A single turn carries every row of the set below to another of its rows. Some are shown first; where does it send the rows asked next?
Gol: [ 1.85 -1.87 -0.35 -0.52 -0.01 -2.32  1.99  0.51  0.00 -3.22  1.45 -1.21
  0.06  1.90]
Goka: [-2.49  0.27  0.33 -1.91  0.44  1.20  1.52  0.39 -3.01 -0.95 -0.11 -0.14
  2.39  1.20]
pom: [ 0.64  0.08  2.21 -1.68  0.02  0.31  1.02  2.44  0.93 -4.61  1.08  1.17
 -0.04  1.12]
pel: [-1.60  2.03  0.99 -1.05  0.99  2.22  1.77  1.36 -3.10 -4.06 -0.44  1.98
  0.52 -0.31]
Valum: [ 1.16  0.12  0.24 -1.37 -0.01 -2.62  2.10 -0.07  1.53 -3.13 -1.84  0.35
 -0.84  3.02]
kaz: [ 0.25 -0.05  3.26 -0.13  0.40 -1.11  0.59 -0.27  1.95 -1.94 -0.89  0.12
  0.70  1.33]
Kere: [ 0.90  0.85 -2.70 -0.99 -0.47  1.41  0.38  0.04 -2.33 -1.24 -1.93 -1.55
 -1.13  0.30]
Tufot: [ 0.95  0.30 -2.19 -1.30  0.69 -1.92  1.95  0.09 -4.46 -2.19 -0.35 -0.69
  0.17  0.02]
vuruk: [ 0.55  2.43 -2.70  0.98  0.28  1.22  2.17 -2.06 -0.44 -2.24 -0.52  1.26
 -0.04 -1.33]
Muk: [-1.27  1.49 -1.95  0.62  2.20  0.41  1.57 -2.01  0.09 -1.86 -1.64  0.32
 -0.12 -2.04]
Debir: [-1.75  0.92 -0.73 -2.24  3.87  1.13  2.31 -0.06 -0.47 -2.01 -2.16  0.24
 -1.61  0.23]
nema: [ 0.59 -0.13 -0.74  0.72  0.54 -0.19  1.00 -0.22  3.59 -2.86 -0.12  0.98
  0.25  0.79]
sefi: [ 1.97  0.38  1.83 -0.54 -0.79  0.46  0.73 -0.39  0.20 -4.39 -0.35 -0.70
  0.09  3.33]
Kuv: [ 0.66  0.35 -0.32 -0.50  1.02 -1.40  3.06 -0.93 -4.03 -1.55  1.56 -0.26
  1.09 -0.78]
fubu: [-0.44  2.58  0.78 -1.89  1.55  0.55  3.05  1.35 -2.10 -3.38 -0.18  2.75
 -1.05 -1.43]

Kere moves to Debir
pom moves to Gol
kaz moves to sefi
Where do these go?
vuruk moves to fubu
Muk moves to pel

